Where one turn sends some rows of the set: a few examples, then the rows asked
Z: [ 11  16  -4 -17   2   1   5   5  -3  19   6   8  -5  -2  -1   9   3   1
   7  10   0  15 -12  -1   2 -28  13  -8   6  26 -10  -3]
T: [ 10  14 -18  15  -8  -1   1 -19   5  21  11  13  -4  15  -8  -2 -18   7
   8 -10  -1  31  -6  -6   3  -6   8   0  17  -2   4  16]
B: [ 10   3  -8 -17   2   0   2   4 -13  17  12   3  -7   3   0   6   3   6
  -6   9   1  20  -6   1   9 -26  12  -7  14  28 -15   1]
J: [ 12  11 -14   3   2  -3  11  -7  15  -7   0   3  -5   5 -18   3  -6 -14
   1  -1  -4  25  -1   3  -1  -3   5   1   1   5  -1 -16]
W: [  1  10 -12  18 -11  -1  12  -8  -1   6  -4  14  -4  10  -1  -3 -14  -6
   1   8  -2  35  -5   2   3  -7   4   0   9  20   4 -12]
S: [ -5   5 -18  -3   3  -9   5 -14   8   4  23  -9   4   4 -17  16 -10 -11
  -7  -1  -3  16  -8   1  -6 -15 -13 -10   4  11  14   5]
N: [ -7  17 -25 -18 -10   1   3  -8 -20   1   8 -18   1  11  -4  14 -13   0
  -5   7  -6   7  -8   5  11 -19  -4 -19  19   5  15  13]
A: [ 11  22 -20 -13 -12   9  10  -2 -13 -10 -14  -5  -9  12  -5   1  -9  -3
   4   6  -7  16  -1   6  16  -7  13  -8  17   0   0  -9]
U: [ 17  13 -13   1  -5   0   8 -15  -6   9  -2   0 -15   6  -7  -4  -7   9
  -1 -19  -3  17 -11  -4  -2  -1  16   1  23 -14   1  22]
C: [ 11  10 -17   2 -17   1   9  -2 -14  -4 -12  -5 -15  10   4  -1  -3   4
 -14  -8  -7  17 -12   1   8 -10  17  -7  26  15  14   2]
E: [  6  14 -10 -19  -3   1  10  -9  -7   6   3  -3  -8  -6  -4  -1 -12   2
   2   2  -2  21 -14  -5   1 -13   6  -2  17 -28   4  34]
V: [ 13   9 -20   2  -7  12   4 -22 -13  -2  20  10  -6   8 -16   1 -20   9
   8  11   2  28 -10  -9  -9 -13  18   7  12   6  22   2]
M: [ -1  15 -15  -5  -5   0   3 -12   5  17  16  10   3   3  -4   1 -24   0
  11  11   0  36  -9  -6   6 -17  -2  -3  11 -15   6  27]
G: [ 15  10 -20 -16 -11   9   1 -10  -2   4   6   6 -13  11 -15   2  -3   4
   8  -3  -3  15 -14 -15  -5   1  30  -7   8   6  26  15]
D: [ 13  16  -2 -17   4   1  12   0   0  13  17   4  -6  -9  -7   3   4   7
   4   3   4  14 -15  -4   2 -37   7  -7   7  19   1 -10]
Y: [ 13   4  -6 -17   4   0   8   0  -9  11  24  -2  -8  -4  -6   1   4  12
 -10   1   4  18  -8  -1  10 -35   6  -6  17  22  -4  -6]
H: [ -1  14 -10 -20 -14   0  18   4  -8  -2   8 -18  -8  -7   1   9   0  -5
 -16  -2  -3  15 -20  -2   5 -15  -4 -14  13   1  17  21]
R: [-12  14  -7  -4  -8  -2  20  -2   5   7  16   1   2  -6  -4   7 -11 -16
   0  13   3  32 -12   0   0 -14 -17  -6  -3   6   8   6]
Q: [  6   5 -14 -17  -3  14  13 -21 -19   2  25   2   0   4  -5   4 -25   0
   6  10   8  33  -2 -10  -2   0  -3  12   6   2   3  12]
F: [  8   6 -14 -36  -6  10  10  -8  -8   8  11  -3  -7   8  -5   5  -9  -6
   4  -3   4  19  -7 -16   2  12   9  -2   2   3   6  25]

E turns into U
D turns into Y
And these:
F turns into G
H turns into C
N turns into A

Where one turn sends some rows of the set: a few examples, then the rows asked
vupu: [  1  -1  -3  12  -5   6  -8 -14  -4  -8   1 -15  -3   2   8  -6 -22  -4
  -8  10   0  -3   0  -1 -11 -16]
bek: [ -9  -1  10   0  -6   2  -4  17  -2  16 -19   5   2   3   4   0  -3   5
   1 -16   8   9  11   3   7  -4]
niro: [ -2   1  -5  10  -7   9  -9 -12  -5  -7   2 -20  -3   1   0  -6 -21  -2
  -5  12  -2  -1  -5  -7  -6 -15]
Lebat: [ -8  -1   7   2  -4   2  -5  13  -7  14 -24  12  -2  -1   6   0  -2   4
   2 -14  10   6   8   0   7  -6]
giti: [  3   4  -2  11  -9   6  -9 -16  -3  -9   1 -19  -4  -3   3  -5 -21  -1
  -9  12  -2   0  -3  -2  -4 -13]
varu: [10 -8 13 -1 11 -9  3 -8 -1 -5  6  5 -3  1 11  0  1  6 -2  2 -5  6  0  4
  1 30]
reb: [  5 -12  -8   0   0   7   6  -5  -4  -4   7  -3   2  -3   9  -4 -26 -10
  12   1  -5   1   0 -14 -16   3]
vab: [  7   2   9   8  14  -7  -4  -1  -1  13  -7 -14  -9   6   1  -2  12  10
  -9  -5   9  -4  -4   9  -6  17]
lave: [ -2  15 -12  -6 -16   3   1  15 -10   0 -15  11  -2 -10  -1   0  11  -3
  -3  -6   3   0   2  -3  14  -6]
Manaz: [  0 -15 -12  -1  -4   8   2  -1  -5  -2  13  -7   4  -5   7  -3 -23  -7
  11   9  -2   1   0 -13 -13   3]
Ninu: [ -3  11 -12  -4 -15   2   0  17  -9   1  -8  18  -6  -9  -3  -3   9  -1
  -4  -3   0   2   6  -8  13  -8]
dup: [  2 -13 -13  -1   0   7   5  -6  -3  -3   9  -7  -1  -3  12   0 -24 -10
  12   6  -2   0  -2  -9 -13   2]
pur: [ 13   7 -12  -8   2 -14   3   3  -2   0   5  -8  -6  -3  -2   4  20   6
   2  -1   1  -2  -3   5   4  22]
dezu: [  4 -12 -13  -1  -3   5   3  -5  -4  -9  11  -2   0  -7  13  -2 -23 -10
   8   8  -2   0   4 -10 -16   1]
tota: [ -9   0   6  -2  -5   6  -3  18  -6  14 -24   8   2   0   5   0  -2   1
   5 -17   9   6   5  -1   6   0]
pavif: [ 12   4   8   9   3  -8   1 -13  -6  -8   4   0  -3   4   4  -4   9   9
 -21   9  -6  -7  -5   8   5  13]
pog: [ -7   3   4  -6   0   9   1  17  -3  10 -22   8   2  -1   2   1  -1   5
   4 -12  15   9   6   0   8  -6]
vafe: [  8   6  10   5  11  -6  -2   4  -1  14  -4 -13  -8   9   1  -5   9  12
  -5 -11   6  -6  -9   8  -1  16]
dat: [  3   3   6   7  13 -10  -2   5   8   8  -6 -17 -10   3   2  -5   7  12
  -5  -8   2  -4  -8   9  -2  18]
mif: [  6 -11 -12   1   5   9   6  -2  -6 -10  11  -3   4  -4  12   1 -25  -5
   4  10   0   0   3 -10 -14  -4]
kis: [  0  -1  -8  11  -5   6  -5 -14  -5  -8   1 -20  -4   2   4  -1 -19  -6
  -6   9  -2  -6  -4  -4  -7 -17]
kog: [  0  13 -13  -6 -16   0   3  17  -6  -1  -9  16  -7 -11  -4  -3  10  -2
  -3  -7  -2  -1   4  -5  12  -5]
Fum: [ 16   8   3  11   1 -11  -2 -15  -3  -4   7   1  -4   8   3   1   7   7
 -18  13   0  -5  -5  10   1  12]
fekod: [ -1   9 -11  -6  -7   5   3  19  -9  -4 -17  13  -1 -10  -6   1  10   2
  -2  -7   6  -2   2  -5  12  -9]
Gule: [  8   7 -11  -3   5 -12   9   7   5   2  10 -11  -5  -5   3   3  18   6
  -3   1  -1  -4  -3   7   3  21]
vurod: [ -5   1   7   6  -5   6  -5  14  -3  19 -22   9   2  -1   3  -3  -3   3
   0 -14  12   3   9   1   5  -7]
Giri: [ 13   9   3   9   4 -10   1 -13  -6  -7   4  -4  -5   9  -1   5  13   3
 -20   8  -3  -3  -5   8   1  13]
nukad: [  5  -3  -8   9   1   7  -6 -12  -3 -13  -3 -13  -3   0   4  -4 -24   0
  -7  14   0   2  -2  -3 -10 -16]
vuk: [ 14  -6  11   4  13 -13  -2  -5  -3  -5   9   5  -6   3   8   3  -4   3
   2  -1  -3   2  -2   1  -6  29]
buv: [ 13   9  -9  -5   8 -10   5   2  -4   0   9  -5 -11  -7   1   4  21   2
  -1   1   3  -2  -1   2  -1  24]
zedu: [  2  13 -13  -5 -13   2  -1  14  -7  -1 -10  15  -5 -16  -2   2   9  -5
   3  -6   3   3   9  -7  12  -6]
zada: [-10  -1   8   0  -6   3  -7  17  -5  15 -18  10  -1   2   3  -2  -4   4
   1 -12   7  11  11  -2   8  -5]
rapa: [11 -7  9  2 15 -8  4 -5 -3  0  4  5 -6  8  6  3  1  0 -1 -2 -3  5 -4  2
 -8 31]
geg: [  3   2  -7   9 -10   5  -3 -17  -5  -8   0 -18   2   3   2  -2 -17  -5
  -8  11  -2   0   0  -4  -6 -18]
famok: [  5 -16  -9   1  -4   7   4  -2  -5  -2  12  -4   6  -8  11  -3 -24  -6
   9   7  -3  -2   1 -10 -14   7]
Lodod: [ -2  13 -10  -4 -12   1   3  14 -11   1 -10  19  -5 -12   2   2  11  -3
  -1  -5   4   0   6  -5  14  -8]

fekod turns into mif
giti turns into kog
vab turns into Giri
And these:
reb turns into vurod
Fum turns into pur
Lodod turns into dup
dat turns into pavif
dezu turns into tota
zada turns into niro

